In the rows, zero is written as 128.
Rotation paths and how fast each direction turns (deg/step):
Each turn is a multiple of 5 degrees from 10 to 175, or 0.
Each row of a path follows its step; steps can be skipped.
path 1
step 0: [124 124 127 125 129 132 128 126 147 133 133 121 132 123 131 122 118 127
 131 135 122 117 125 133 129 138 128 121 121 135 135 127 125 123 119 127
 131 124 110 130 137 140 133 135 130 140 128 126 124 128 137 140 132 133
 120]
step 1: [136 136 119 132 122 138 125 118 130 140 134 125 125 133 141 140 124 138
 128 136 127 130 119 126 129 121 128 128 123 130 137 131 146 126 129 132
 131 134 131 124 141 130 133 140 131 124 130 116 127 131 119 126 126 135
 137]
step 2: [131 128 120 116 139 125 130 120 124 127 127 126 121 128 111 127 119 134
 136 129 136 122 128 124 122 134 120 117 121 124 132 127 136 126 129 138
 128 124 132 129 134 141 126 121 133 126 134 132 127 134 123 140 146 137
 132]
step 3: [130 134 126 128 123 123 118 121 146 131 131 129 128 125 131 124 121 123
 116 143 132 124 117 127 129 138 124 124 133 133 137 115 118 133 134 133
 125 127 118 130 129 126 121 136 132 122 127 123 124 137 124 137 125 142
 126]
step 4: [146 134 121 126 130 126 128 138 137 134 132 132 127 139 137 136 128 139
 133 122 125 132 124 131 115 133 124 138 133 121 131 127 134 134 130 138
 133 136 137 125 130 131 136 130 139 128 126 126 120 146 129 128 135 135
 128]
step 6: [134 127 117 128 131 128 129 132 132 135 139 121 138 129 138 128 129 129
 119 143 123 124 120 122 132 138 117 126 130 137 141 132 126 124 135 142
 114 123 128 131 124 130 140 135 136 133 127 119 122 123 129 129 122 131
 127]
step 7: [131 129 125 130 135 125 124 129 139 142 133 125 121 127 119 131 128 138
 137 127 118 120 125 130 111 126 137 127 128 126 134 140 133 120 127 136
 131 128 130 117 145 131 136 130 132 131 125 121 126 134 139 140 135 127
 134]
step 11: [138 129 122 124 139 136 116 132 129 126 125 119 132 131 130 135 121 126
 129 128 130 129 123 113 138 139 118 140 132 121 140 134 136 120 133 132
 125 131 130 127 119 134 133 133 130 130 126 138 126 140 113 127 137 130
 131]
step 12: [134 126 134 134 128 135 133 130 139 129 138 122 139 117 112 121 119 137
 133 133 129 126 121 123 121 129 122 126 127 131 132 137 123 125 130 138
 120 119 118 123 131 127 123 132 146 131 126 127 126 137 130 134 125 131
 115]
step 13: [139 134 128 134 129 125 127 130 145 142 131 129 126 134 127 137 126 129
 122 131 110 117 127 120 137 128 129 119 125 137 128 124 132 124 118 141
 127 134 123 127 131 129 140 131 129 136 124 123 127 140 124 122 126 133
 138]
step 14: [128 139 121 125 138 133 127 133 127 139 117 124 119 122 126 133 128 136
 143 126 129 126 128 122 130 131 112 136 126 126 134 140 139 123 124 139
 124 119 130 121 136 134 122 135 124 125 119 132 122 132 126 137 126 138
 134]
Directions:
[128 126 130 126 125 129 127 127 131 127 128 128 130 131 126 127 129 125
 127 127 128 126 131 129 128 129 128 126 127 129 130 126 128 127 127 126
 127 127 129 122 127 126 127 131 127 129 132 128 129 128 127 128 127 131
 130]
145
[129 129 129 128 126 126 128 126 129 129 129 126 130 126 129 126 127 128
 126 127 127 127 126 125 125 126 128 129 129 131 127 127 129 130 126 125
 126 127 132 129 131 125 130 130 127 129 127 127 125 129 131 126 130 129
 126]
120
path 2
step 0: [122 132 125 130 144 126 127 114 131 132 124 137 125 132 125 127 115 120
 123 120 132 132 134 135 144 130 122 125 120 116 128 137 123 139 118 128
 120 125 129 122 133 132 131 130 125 122 125 120 127 125 126 127 128 135
 128]
step 3: [122 132 119 132 119 123 126 130 124 116 126 126 120 125 138 141 121 114
 129 129 127 128 126 119 122 131 129 123 137 128 131 134 120 125 125 135
 136 118 122 127 134 137 140 127 134 137 136 132 135 128 121 125 123 134
 133]
step 5: [122 136 127 129 128 125 121 129 124 139 130 127 126 126 126 148 124 121
 121 130 133 127 125 127 134 138 136 125 124 136 126 124 133 133 118 119
 137 125 126 131 125 143 135 125 144 136 133 130 130 137 126 124 124 122
 125]
step 6: [131 124 130 124 129 130 115 140 132 133 137 127 123 131 119 134 141 115
 127 122 131 125 126 135 137 130 132 134 124 134 139 128 123 132 130 143
 118 125 118 125 126 127 130 130 133 123 124 120 121 135 122 131 128 134
 121]
step 7: [121 131 109 126 140 120 131 128 126 117 130 123 124 131 131 133 124 111
 118 126 131 129 131 121 136 133 135 132 125 124 136 131 125 134 128 126
 131 141 128 137 134 136 132 130 135 136 124 127 134 130 125 123 120 132
 125]
step 8: [117 130 130 133 139 130 120 119 126 129 129 127 124 131 117 130 130 112
 138 118 124 120 124 141 129 132 128 136 127 125 129 136 119 122 125 125
 124 126 123 130 138 128 122 133 122 124 127 126 121 135 118 133 140 132
 125]
step 9: [114 130 124 134 134 119 128 128 123 129 136 135 127 125 132 126 126 127
 126 127 137 129 135 128 131 131 125 133 123 132 123 129 123 140 114 120
 126 132 131 130 123 147 133 135 134 131 126 128 129 135 131 111 139 132
 132]
step 12: [120 128 132 133 136 140 113 122 127 135 115 131 121 121 131 141 123 116
 130 124 129 125 126 131 133 133 128 127 129 118 127 135 127 129 122 129
 129 111 135 126 132 131 130 132 132 126 133 125 131 128 119 140 121 129
 136]
step 13: [131 138 132 122 125 125 122 138 130 129 135 133 110 132 129 139 117 127
 121 129 130 130 129 129 132 142 121 134 129 130 120 127 127 133 123 133
 118 120 124 134 121 141 129 125 126 132 129 122 123 136 128 115 131 134
 130]
step 14: [133 130 119 123 122 136 119 124 130 125 129 119 135 125 131 137 136 119
 132 128 133 129 128 132 132 135 129 133 126 134 140 129 132 135 119 131
 126 119 131 126 129 134 133 131 134 137 125 130 134 136 108 130 117 139
 128]
step 15: [124 132 128 128 126 115 133 132 124 121 134 120 123 135 121 143 127 116
 128 115 123 134 126 128 128 134 136 133 134 127 124 130 117 123 130 127
 118 127 110 127 130 137 135 124 132 127 124 133 125 133 132 125 121 136
 121]
Directions:
[128 127 131 126 127 129 130 128 129 126 129 126 128 126 127 124 126 130
 128 127 125 131 129 129 131 129 127 130 126 127 128 127 128 126 128 131
 127 128 126 128 127 131 129 129 129 127 126 124 126 130 131 127 130 127
 128]
160
[130 127 129 126 127 128 127 129 126 130 128 126 127 127 127 130 126 129
 124 129 128 127 127 129 127 125 128 130 127 128 127 128 129 126 128 131
 129 127 128 130 127 131 127 126 130 128 127 128 129 125 126 131 128 128
 133]
45
[130 129 123 127 126 129 127 129 127 132 131 129 129 129 126 129 129 128
 127 128 126 131 127 126 129 131 130 128 126 126 128 129 128 125 129 128
 127 128 128 131 127 128 126 130 130 127 126 131 128 131 128 129 128 129
 126]
40
[128 127 127 130 123 125 130 126 127 127 130 125 130 126 128 128 129 130
 131 125 128 129 129 129 126 128 127 130 131 130 128 129 125 125 126 127
 127 128 129 127 130 130 128 128 128 129 128 132 130 128 128 127 131 130
 130]
60
path 3
step 0: [124 137 135 125 116 129 121 125 118 111 116 135 118 132 127 119 134 136
 130 125 136 141 127 133 132 137 133 141 132 121 139 131 130 118 133 130
 123 132 127 126 132 128 126 125 126 139 125 142 132 136 123 130 126 132
 129]
step 2: [134 130 142 124 123 131 128 130 134 130 125 124 131 116 134 132 140 119
 132 140 140 136 130 123 130 124 126 137 127 132 143 131 137 132 129 127
 142 139 125 132 134 136 115 137 133 132 133 127 117 129 130 130 120 119
 131]
step 3: [125 116 133 124 118 133 128 136 124 118 127 121 130 131 119 124 129 134
 134 115 122 124 135 114 129 141 131 141 129 120 131 139 125 135 138 142
 129 131 121 136 130 121 129 127 134 131 115 134 126 128 138 133 131 126
 122]
step 5: [133 134 137 131 124 132 138 132 140 132 128 130 123 133 131 130 141 132
 128 140 132 128 128 120 125 131 133 137 121 136 132 128 140 120 151 131
 121 125 120 123 133 121 131 137 136 135 130 120 127 130 122 127 140 128
 120]
step 6: [121 132 129 130 126 139 124 126 119 129 121 116 133 132 122 127 129 123
 138 127 133 130 125 118 123 139 142 146 124 136 127 130 123 129 134 130
 125 135 141 121 119 130 133 123 138 122 130 134 118 127 125 133 111 122
 132]
step 7: [129 127 122 128 122 129 126 123 122 122 129 127 119 130 121 134 127 139
 134 124 134 116 145 141 131 132 130 133 121 130 150 127 140 126 126 124
 129 132 121 123 128 130 127 118 127 131 130 124 122 134 132 126 133 113
 116]
step 8: [123 134 122 133 126 123 125 126 137 134 121 125 129 134 131 124 121 132
 139 132 123 134 130 115 125 124 124 131 126 116 141 124 136 125 150 132
 133 136 133 131 126 130 128 132 129 147 133 119 134 118 134 133 122 128
 131]
step 9: [132 114 137 132 116 140 133 126 140 121 123 124 143 128 128 127 128 138
 134 126 134 130 140 124 123 125 130 135 138 143 127 121 129 128 137 123
 129 134 121 128 128 140 138 123 127 119 131 131 115 123 128 134 127 129
 130]
step 12: [130 143 132 138 116 139 120 121 124 124 129 130 125 120 126 120 127 134
 132 138 130 129 127 131 123 133 134 133 133 139 129 114 130 120 131 126
 139 133 120 134 113 126 143 131 136 140 128 128 123 125 122 130 132 135
 123]
step 14: [129 126 144 124 129 132 124 117 127 128 134 120 129 117 121 117 130 128
 133 133 124 121 145 124 124 126 136 126 127 118 134 136 144 133 131 132
 138 142 135 136 126 121 129 119 129 120 135 125 131 125 137 136 127 125
 123]
step 16: [112 116 132 130 120 128 144 129 127 127 128 128 128 128 134 118 127 130
 129 131 122 134 119 127 134 131 139 128 135 133 130 123 138 126 140 129
 128 135 142 128 138 126 141 119 137 131 132 125 122 134 120 130 141 131
 126]
Directions:
[127 130 129 126 127 125 126 127 130 127 130 130 125 124 128 129 128 129
 129 127 129 126 130 126 128 127 129 128 130 128 130 128 126 128 129 131
 124 125 125 127 128 126 125 130 127 132 129 128 126 128 126 126 128 130
 128]
145
[128 127 128 128 128 128 124 127 126 127 127 128 125 132 123 127 125 127
 127 129 124 128 129 128 132 125 127 129 126 127 132 126 128 126 127 130
 129 126 128 129 129 128 128 128 127 129 127 131 127 128 128 127 129 130
 127]
95
[126 126 127 131 128 127 130 126 126 128 128 128 124 129 128 126 127 129
 128 130 131 126 129 128 128 125 129 126 123 129 126 131 129 131 127 127
 128 128 128 128 131 128 127 126 127 130 127 127 130 124 128 127 128 127
 129]
115
path 4
step 0: [136 136 129 136 131 133 118 123 131 126 127 140 118 133 123 125 122 135
 134 133 129 121 128 127 127 117 128 134 140 132 125 133 120 124 138 120
 124 138 126 138 128 127 128 128 144 130 131 132 123 126 115 126 132 137
 148]
step 1: [135 121 131 126 127 115 123 121 135 131 120 138 115 125 115 119 131 124
 148 135 133 130 121 133 124 123 129 122 131 130 129 136 130 127 129 120
 128 135 126 120 123 128 114 124 134 137 127 129 118 132 123 127 134 142
 127]
step 2: [133 130 134 129 135 111 125 127 122 133 122 129 119 127 127 128 120 124
 132 120 119 126 131 122 125 110 134 125 132 122 133 125 118 126 134 111
 128 134 123 136 129 130 126 132 134 136 125 136 122 127 138 116 132 144
 133]
step 3: [139 130 128 137 129 112 127 122 115 128 126 134 116 129 119 132 128 126
 133 125 129 122 133 127 124 134 125 118 140 130 137 118 129 115 120 121
 126 132 137 125 127 132 124 124 142 137 130 130 117 129 126 129 130 127
 138]
step 5: [137 127 124 142 131 114 141 123 135 127 127 126 125 134 117 124 123 123
 120 121 127 132 129 135 126 126 125 123 133 130 140 135 123 120 137 126
 135 135 130 129 120 130 117 122 126 141 145 133 122 120 131 123 134 130
 131]
step 6: [135 130 130 143 142 117 134 131 132 128 121 143 123 129 125 123 135 134
 129 122 122 129 124 135 120 126 122 142 137 132 135 113 124 128 137 126
 134 137 125 130 132 131 135 122 131 125 130 140 118 123 127 133 139 128
 131]
step 10: [137 127 125 135 125 119 121 125 130 138 121 135 121 127 124 127 123 133
 126 109 125 121 120 120 129 124 130 127 143 134 126 124 122 128 135 116
 139 138 129 127 124 117 123 141 141 125 123 132 133 133 124 126 132 127
 138]
step 11: [121 122 122 127 121 117 121 120 130 126 121 135 120 127 118 131 119 126
 127 125 134 121 121 128 124 127 114 124 145 132 134 134 122 136 128 123
 121 135 125 122 118 133 127 124 139 129 142 131 118 132 122 127 136 135
 138]
step 12: [129 127 136 128 126 112 128 136 130 132 111 133 118 127 134 117 139 133
 127 121 125 126 120 127 127 120 128 129 133 136 140 138 128 130 130 116
 131 133 116 129 126 138 118 133 137 135 137 134 126 130 126 120 130 127
 129]
step 13: [125 129 134 130 130 111 129 125 119 120 122 124 134 123 119 132 125 128
 126 126 126 134 126 131 115 134 127 131 138 137 137 119 120 124 137 121
 130 134 131 126 124 131 124 140 138 145 133 134 123 133 130 119 140 131
 131]
step 15: [135 131 117 129 131 106 134 128 131 125 130 134 127 125 118 134 126 128
 123 124 132 127 123 124 128 131 130 139 128 138 133 133 120 126 134 118
 130 123 126 122 121 146 130 130 126 141 140 125 138 119 123 127 134 125
 138]
Directions:
[127 124 126 129 129 130 128 128 129 131 128 127 128 129 129 127 128 130
 128 127 124 127 128 130 126 128 126 130 126 129 131 127 127 129 126 128
 127 127 130 125 130 129 128 125 131 130 126 124 127 127 125 128 127 131
 128]
135
[127 125 126 127 129 128 130 128 129 131 128 127 127 127 126 129 127 126
 127 129 128 131 126 125 128 125 128 125 127 125 129 133 125 130 126 128
 129 128 127 125 125 128 129 125 126 127 129 129 129 129 129 129 131 128
 129]
110
[127 133 132 126 127 130 126 129 130 127 126 126 128 127 129 126 128 126
 127 127 129 130 128 129 127 128 128 127 126 132 129 132 126 126 128 128
 128 128 129 127 125 129 127 127 127 129 127 128 127 125 124 130 127 129
 128]
95
[127 130 125 128 124 126 128 129 128 127 128 128 127 130 126 129 127 127
 128 124 126 127 132 128 130 126 129 126 129 125 127 126 128 130 126 126
 130 125 129 126 125 130 129 128 129 127 124 128 128 126 126 130 126 128
 126]
55
path 5
step 0: [139 123 133 118 143 123 126 133 117 128 139 128 132 132 118 134 126 124
 131 137 137 135 127 136 123 124 133 129 131 120 119 122 128 127 125 135
 128 129 120 113 129 133 137 132 144 123 129 122 123 126 126 132 123 128
 119]
step 1: [135 125 126 123 137 142 133 139 131 130 133 127 119 130 119 128 131 129
 117 130 128 125 122 123 130 113 130 129 128 125 130 142 139 133 118 124
 131 120 127 124 136 127 131 119 119 136 124 143 124 127 128 138 130 136
 126]
step 3: [134 128 130 128 134 128 128 133 139 126 128 128 124 127 125 119 126 134
 117 115 130 127 136 143 128 127 117 134 126 141 124 116 135 118 136 129
 128 134 126 136 126 122 131 129 122 144 140 133 134 132 121 126 125 128
 130]
step 5: [126 133 140 125 136 113 120 121 124 127 122 132 129 132 134 125 127 127
 137 144 133 131 136 139 115 137 128 134 128 123 120 130 126 124 127 129
 126 129 122 129 135 127 132 129 130 135 120 132 128 118 115 118 121 122
 123]
step 8: [139 125 133 125 132 128 126 128 128 122 131 123 116 139 133 126 133 127
 115 110 134 126 124 128 125 136 125 135 130 127 137 130 131 117 129 119
 124 131 133 119 133 122 142 127 132 131 132 129 130 134 138 134 123 132
 141]
step 10: [118 120 138 123 118 134 133 117 127 132 124 132 127 132 143 122 124 128
 129 123 133 127 133 138 115 136 130 126 124 129 119 129 135 121 142 126
 131 130 127 141 131 128 136 130 127 133 123 118 119 129 124 121 128 139
 126]
step 11: [137 121 138 115 131 131 126 127 129 129 129 120 139 121 131 128 120 124
 134 129 126 137 127 135 122 132 126 133 138 134 128 124 122 129 136 129
 132 130 121 122 124 153 121 123 128 129 125 132 132 132 131 127 129 121
 115]
step 12: [124 133 130 126 132 138 125 114 119 143 127 137 126 135 127 132 120 124
 129 143 129 133 118 132 126 116 130 122 131 127 113 137 133 130 114 130
 131 129 130 125 126 137 137 125 127 126 131 133 127 118 124 135 126 132
 123]
step 13: [135 123 128 123 126 135 125 130 132 119 134 126 127 137 131 134 129 124
 122 145 136 121 139 120 133 133 130 134 131 124 134 134 131 128 124 126
 117 121 130 114 124 135 145 130 119 129 128 138 122 136 131 131 128 124
 133]
step 15: [120 127 127 128 118 135 133 125 133 129 123 124 124 136 129 127 123 130
 124 123 122 126 133 125 121 129 124 131 117 126 128 119 130 109 125 136
 112 132 128 133 122 117 130 123 118 128 144 119 124 141 128 122 128 131
 133]
step 16: [132 128 135 133 134 124 123 121 144 113 123 124 126 122 138 115 134 132
 133 133 127 141 118 127 115 134 125 135 126 127 131 122 129 123 132 130
 126 131 121 133 124 136 119 124 129 137 121 118 131 125 129 123 130 121
 132]
Directions:
[128 128 128 128 129 126 126 129 129 125 129 128 130 128 130 127 126 128
 126 126 124 126 126 125 127 130 132 124 126 130 128 128 127 128 128 127
 128 128 128 130 127 126 130 128 128 132 131 128 128 130 127 131 127 129
 127]
60
[128 125 127 128 121 130 127 129 128 128 127 126 127 126 130 130 128 126
 129 126 128 127 128 131 125 127 128 127 128 127 132 129 127 126 126 129
 128 127 128 127 129 126 131 125 128 125 129 130 129 131 129 129 129 127
 127]
160
[127 128 130 131 127 128 125 128 130 127 129 131 129 128 130 127 132 129
 129 129 129 126 131 128 129 126 131 127 128 126 127 131 126 129 127 125
 129 126 125 129 130 129 130 129 127 129 126 130 127 127 128 126 131 126
 132]
95
[125 126 127 129 130 128 129 129 129 128 123 127 127 127 128 127 128 127
 129 125 129 130 129 127 130 128 128 125 129 127 128 126 130 124 129 128
 127 131 126 133 127 128 129 129 128 129 125 128 128 131 129 126 127 125
 130]
60
[128 130 131 128 130 127 127 127 126 129 128 128 126 125 129 128 129 124
 130 129 130 127 129 126 131 128 130 126 128 128 130 125 130 126 127 125
 128 125 127 125 128 127 127 128 126 126 130 129 125 128 127 130 126 127
 125]
55
[134 126 128 126 128 124 126 127 127 125 127 126 127 131 128 128 129 128
 130 126 130 131 130 132 131 129 129 128 128 128 129 126 128 129 126 126
 130 127 128 129 129 131 127 128 130 128 131 128 130 129 127 128 128 127
 129]
130
